500 stands for zero in the data rows.
Some points:
ndarray[462 654 493 579 524 563 493 449 621 542 521 503 560 561 575 592
        324 454 484 528 483 499 547 580 579 438 491 510 410 569 523 479
        390 298 726 448 442 486 492 662 571 219 283 417 346 579 459 418
        445 639 476 529 415 811 768 850 770 500 499]
ndarray[584 398 494 449 460 396 331 289 387 621 406 594 492 363 474 456
        717 417 490 122 498 630 290 645 444 341 718 485 461 339 405 285
        476 562 384 637 331 407 613 499 906 510 483 310 623 580 704 633
        502 563 457 561 360 542 669 569 567 487 374]
ndarray[616 380 586 677 312 614 659 527 493 513 642 538 585 456 555 525
        492 587 672 449 627 550 606 460 642 654 443 486 567 580 578 704
        573 519 364 342 561 423 571 443 569 333 469 278 434 437 587 560
        632 445 627 498 622 320 451 477 642 624 484]
ndarray[632 275 559 488 489 356 479 228 507 650 407 655 547 498 428 373
        311 588 625 691 617 452 590 498 516 266 553 439 623 316 344 333
        239 652 356 655 400 500 135 418 576 593 503 575 297 485 332 518
        387 524 721 479 413 509 485 595 664 258 735]
ndarray[477 573 428 722 642 442 385 406 441 324 544 643 532 476 542 392
        489 446 422 607 492 632 530 572 535 388 516 546 467 492 506 341
        619 681 650 450 499 329 741 348 455 244 261 450 454 453 223 669
        623 717 323 486 594 582 750 617 555 321 666]
ndarray[337 643 491 344 506 534 381 624 553 181 577 495 514 441 442 438
        329 657 696 500 671 416 507 517 539 407 653 491 511 459 281 367
        531 546 540 606 524 573 573 530 485 518 636 621 780 455 677 232
        452 496 605 406 513 493 331 550 396 598 610]
ndarray[637 390 370 501 757 543 611 496 611 335 512 336 435 509 510 519
        534 338 630 459 412 391 404 428 409 417 533 475 514 352 398 376
        372 540 347 537 546 371 585 446 295 273 342 349 349 580 299 770
        464 727 320 321 546 830 607 666 617 706 702]
ndarray[430 433 530 524 679 329 560 393 501 479 387 590 398 467 364 595
        552 568 472 825 567 395 412 452 629 417 582 459 495 536 396 383
        473 487 545 589 585 705 559 470 428 632 683 509 507 330 764 345
        515 509 512 517 647 460 637 562 574 496 345]
ndarray[592 596 473 583 462 537 583 447 446 554 485 526 471 504 426 528
        457 635 422 435 537 264 547 717 335 696 598 489 589 842 722 577
        377 450 675 444 598 625 579 362 536 356 560 454 456 637 430 635
        266 434 463 401 473 220 463 243 424 606 579]
ndarray[481 574 427 278 511 688 455 454 324 698 596 362 543 584 563 518
        408 540 366 474 689 434 446 577 491 399 491 458 563 280 253 460
        465 490 431 573 518 513 750 472 226 256 352 397 345 541 328 698
        479 746 470 615 591 767 582 594 704 264 573]
ndarray[454 567 514 573 217 398 494 494 489 510 747 388 373 388 590 605
        543 547 472 555 525 399 505 490 601 442 556 441 390 429 420 298
        552 509 568 515 530 517 359 456 535 693 345 509 538 508 421 754
        357 226 591 399 869 605 383 309 418 620 290]
ndarray[388 367 298 378 447 487 507 410 613 579 662 326 452 573 561 494
        508 367 421 541 503 504 586 417 654 608 560 489 406 771 529 598
        549 448 504 412 425 429 513 411 491 306 396 454 293 406 520 416
        387 366 538 570 294 271 352 331 401 501 502]
ndarray[270 614 511 548 412 478 600 759 624 482 478 470 619 418 373 315
        562 402 428 704 465 497 466 619 391 462 571 516 644 319 571 544
        378 709 494 605 227 794 512 493 471 418 670 736 607 434 560 417
        782 380 545 536 437 677 286 384 421 748 385]
ndarray[208 544 412 474 547 517 503 548 596 400 573 618 455 629 588 582
        513 468 596 630 623 498 417 432 000 637 531 459 536 501 609 751
        754 267 435 311 529 613 470 534 561 747 636 701 527 318 551 522
        645 419 581 575 549 548 646 504 548 372 620]
ndarray[647 548 716 603 214 208 523 583 641 496 332 257 460 407 361 470
        539 554 401 387 454 499 423 599 631 560 684 467 157 232 601 655
        738 434 318 345 748 644 505 540 356 552 622 699 495 469 386 296
        430 531 483 477 591 591 541 500 368 373 718]
ndarray[468 669 509 493 674 380 623 718 465 481 580 449 553 413 625 642
        508 700 526 424 466 435 471 481 539 319 362 562 542 367 488 474
        449 382 441 574 232 667 429 541 670 393 789 828 516 211 574 320
        768 387 244 338 507 579 388 214 433 523 529]
ndarray[578 484 531 528 672 701 471 546 523 410 390 380 595 460 604 485
        554 704 390 578 482 606 554 384 707 718 602 584 647 652 525 712
        659 492 624 396 543 481 526 471 536 615 588 377 474 567 360 666
        322 330 469 524 284 526 354 290 717 580 401]
ndarray[292 355 667 473 481 599 528 526 550 588 485 523 463 585 536 446
        504 552 589 528 380 583 549 389 473 490 541 565 611 499 541 267
        476 564 476 725 491 256 707 634 330 199 451 467 250 685 466 643
        467 621 372 504 651 742 669 638 614 319 617]
ndarray[534 512 439 380 253 615 493 453 524 546 323 690 624 333 536 622
        746 454 562 414 345 661 685 528 542 593 465 562 081 430 607 563
        397 504 366 443 399 671 408 446 269 628 710 677 791 451 409 411
        391 658 440 526 666 508 523 594 655 477 532]
ndarray[687 527 451 384 371 491 401 428 461 423 706 611 515 376 295 674
        603 544 525 508 449 432 446 542 416 643 471 434 662 690 543 452
        464 561 612 457 589 216 445 582 468 362 620 402 332 597 437 551
        672 656 421 509 439 790 504 732 565 354 409]
ndarray[594 623 371 472 554 536 513 734 574 454 477 526 430 662 324 425
        649 641 622 498 566 624 422 391 694 622 456 310 707 463 694 511
        416 346 642 248 392 381 460 572 392 460 341 484 454 482 429 669
        278 396 572 459 351 217 437 416 359 471 367]
ndarray[331 402 465 440 499 458 469 316 621 535 391 380 365 676 440 399
        492 633 548 576 654 315 620 306 113 716 441 483 560 421 671 479
        999 314 579 466 314 611 350 461 508 651 560 497 770 423 456 345
        579 687 491 457 469 517 466 689 423 594 500]
ndarray[454 456 544 600 582 604 505 679 641 586 540 590 416 499 316 380
        368 559 422 445 459 324 448 480 606 646 440 448 232 694 541 803
        461 537 406 523 517 391 426 512 663 550 263 384 491 522 631 671
        599 567 439 614 566 473 426 518 540 383 513]
ndarray[652 576 448 382 427 386 528 501 495 503 482 438 596 662 519 343
        353 439 524 518 468 541 519 481 418 633 540 621 319 205 418 478
        447 623 767 433 603 352 464 594 682 659 521 470 307 500 478 420
        398 315 372 604 914 470 318 325 444 569 219]
ndarray[581 576 380 388 643 450 413 391 472 449 441 575 528 418 589 342
        491 230 342 277 237 621 618 693 628 781 198 273 651 674 610 540
        638 498 428 603 518 651 504 669 501 589 434 492 419 480 588 481
        544 441 743 465 611 518 561 481 478 530 620]
ndarray[496 552 414 443 530 462 527 514 367 563 551 614 633 553 477 437
        486 549 687 475 523 521 397 446 545 387 458 662 582 699 687 775
        622 422 392 518 595 479 341 510 404 392 327 215 532 710 350 381
        431 308 441 488 511 429 451 316 397 523 426]
ndarray[464 608 607 398 577 604 495 501 238 377 301 300 280 516 299 663
        432 473 489 527 582 549 603 430 547 522 341 611 346 665 513 635
        509 608 427 304 328 405 458 437 522 415 473 363 373 662 516 629
        563 242 602 545 504 318 585 400 470 557 584]
ndarray[548 566 632 502 539 496 467 311 641 560 560 464 308 656 567 445
        613 633 558 631 590 656 575 490 516 354 382 551 612 443 486 464
        382 624 527 517 733 660 481 526 575 520 522 694 809 392 725 441
        459 501 443 692 528 622 417 533 325 576 531]
ndarray[559 551 477 663 422 617 420 496 503 536 387 485 647 585 662 465
        529 399 533 725 635 478 490 493 628 506 474 431 317 671 487 732
        485 299 438 466 435 236 433 456 646 426 608 302 559 660 633 632
        525 689 676 448 542 478 462 374 321 534 623]
ndarray[719 316 810 375 535 503 443 590 385 526 461 581 467 507 530 561
        542 414 615 654 424 428 414 636 537 526 565 612 579 765 532 754
        633 369 593 400 353 428 598 645 446 456 280 577 485 467 447 560
        436 438 463 483 458 222 321 481 434 575 461]
ndarray[448 484 665 644 486 610 213 358 492 539 524 717 522 581 399 616
        440 374 456 488 276 464 447 387 442 266 464 510 498 318 313 222
        441 531 461 651 690 578 431 486 398 616 590 504 426 401 443 436
        549 459 526 544 306 197 483 348 615 737 515]
ndarray[605 500 389 511 151 421 598 686 279 378 411 450 552 564 552 347
        554 549 399 383 432 525 431 482 462 478 350 654 315 493 433 460
        418 557 417 682 632 522 356 455 475 717 492 600 498 336 702 504
        373 549 448 452 255 512 782 710 654 444 481]
ndarray[377 428 528 595 650 674 405 385 442 633 572 351 576 487 561 470
        474 317 487 361 714 537 261 379 595 495 560 649 684 595 478 341
        286 665 465 470 578 631 411 577 428 790 609 665 530 554 478 363
        640 616 464 376 521 296 526 543 335 453 382]
ndarray[496 486 357 495 541 479 586 479 580 619 261 657 487 091 712 635
        287 340 302 290 402 486 385 505 456 536 168 442 635 539 530 545
        650 489 517 511 577 296 683 401 357 488 480 557 466 562 561 399
        419 488 646 569 414 477 392 552 358 513 458]
ndarray[465 347 526 674 552 250 674 576 480 409 604 519 486 767 456 613
        345 442 554 407 473 563 600 439 484 524 586 449 471 437 392 389
        344 478 547 521 316 627 682 443 378 588 654 617 855 469 576 297
        716 342 457 521 373 690 391 279 387 466 431]
ndarray[377 487 409 483 382 289 496 719 366 556 421 530 344 400 646 636
        800 445 370 384 423 525 692 497 508 313 542 474 629 347 435 440
        309 614 506 573 574 481 587 502 910 708 396 325 534 649 476 364
        467 680 481 469 392 436 492 746 615 371 602]
ndarray[557 438 578 454 800 782 669 484 557 463 763 370 675 433 504 449
        455 538 404 503 360 568 595 636 381 295 613 402 487 416 440 315
        483 431 533 548 629 552 363 497 481 627 553 542 580 507 523 435
        539 406 577 541 323 256 601 569 293 475 217]
Along one direction, these points spread out more than along any other. How far along it is each point below, from 0 to 99? 50 is the average, and the first point above lies past it. One standard deviation of the points above along it is 16.
ndarray[454 456 544 600 582 604 505 679 641 586 540 590 416 499 316 380
        368 559 422 445 459 324 448 480 606 646 440 448 232 694 541 803
        461 537 406 523 517 391 426 512 663 550 263 384 491 522 631 671
        599 567 439 614 566 473 426 518 540 383 513] 57
ndarray[594 623 371 472 554 536 513 734 574 454 477 526 430 662 324 425
        649 641 622 498 566 624 422 391 694 622 456 310 707 463 694 511
        416 346 642 248 392 381 460 572 392 460 341 484 454 482 429 669
        278 396 572 459 351 217 437 416 359 471 367] 49
ndarray[331 402 465 440 499 458 469 316 621 535 391 380 365 676 440 399
        492 633 548 576 654 315 620 306 113 716 441 483 560 421 671 479
        999 314 579 466 314 611 350 461 508 651 560 497 770 423 456 345
        579 687 491 457 469 517 466 689 423 594 500] 33
ndarray[496 486 357 495 541 479 586 479 580 619 261 657 487 091 712 635
        287 340 302 290 402 486 385 505 456 536 168 442 635 539 530 545
        650 489 517 511 577 296 683 401 357 488 480 557 466 562 561 399
        419 488 646 569 414 477 392 552 358 513 458] 54
ndarray[632 275 559 488 489 356 479 228 507 650 407 655 547 498 428 373
        311 588 625 691 617 452 590 498 516 266 553 439 623 316 344 333
        239 652 356 655 400 500 135 418 576 593 503 575 297 485 332 518
        387 524 721 479 413 509 485 595 664 258 735] 59
ndarray[337 643 491 344 506 534 381 624 553 181 577 495 514 441 442 438
        329 657 696 500 671 416 507 517 539 407 653 491 511 459 281 367
        531 546 540 606 524 573 573 530 485 518 636 621 780 455 677 232
        452 496 605 406 513 493 331 550 396 598 610] 30
ndarray[464 608 607 398 577 604 495 501 238 377 301 300 280 516 299 663
        432 473 489 527 582 549 603 430 547 522 341 611 346 665 513 635
        509 608 427 304 328 405 458 437 522 415 473 363 373 662 516 629
        563 242 602 545 504 318 585 400 470 557 584] 53
ndarray[462 654 493 579 524 563 493 449 621 542 521 503 560 561 575 592
        324 454 484 528 483 499 547 580 579 438 491 510 410 569 523 479
        390 298 726 448 442 486 492 662 571 219 283 417 346 579 459 418
        445 639 476 529 415 811 768 850 770 500 499] 77
ndarray[388 367 298 378 447 487 507 410 613 579 662 326 452 573 561 494
        508 367 421 541 503 504 586 417 654 608 560 489 406 771 529 598
        549 448 504 412 425 429 513 411 491 306 396 454 293 406 520 416
        387 366 538 570 294 271 352 331 401 501 502] 49
ndarray[652 576 448 382 427 386 528 501 495 503 482 438 596 662 519 343
        353 439 524 518 468 541 519 481 418 633 540 621 319 205 418 478
        447 623 767 433 603 352 464 594 682 659 521 470 307 500 478 420
        398 315 372 604 914 470 318 325 444 569 219] 41
ndarray[647 548 716 603 214 208 523 583 641 496 332 257 460 407 361 470
        539 554 401 387 454 499 423 599 631 560 684 467 157 232 601 655
        738 434 318 345 748 644 505 540 356 552 622 699 495 469 386 296
        430 531 483 477 591 591 541 500 368 373 718] 38
ndarray[377 487 409 483 382 289 496 719 366 556 421 530 344 400 646 636
        800 445 370 384 423 525 692 497 508 313 542 474 629 347 435 440
        309 614 506 573 574 481 587 502 910 708 396 325 534 649 476 364
        467 680 481 469 392 436 492 746 615 371 602] 58
ndarray[270 614 511 548 412 478 600 759 624 482 478 470 619 418 373 315
        562 402 428 704 465 497 466 619 391 462 571 516 644 319 571 544
        378 709 494 605 227 794 512 493 471 418 670 736 607 434 560 417
        782 380 545 536 437 677 286 384 421 748 385] 24
ndarray[496 552 414 443 530 462 527 514 367 563 551 614 633 553 477 437
        486 549 687 475 523 521 397 446 545 387 458 662 582 699 687 775
        622 422 392 518 595 479 341 510 404 392 327 215 532 710 350 381
        431 308 441 488 511 429 451 316 397 523 426] 52
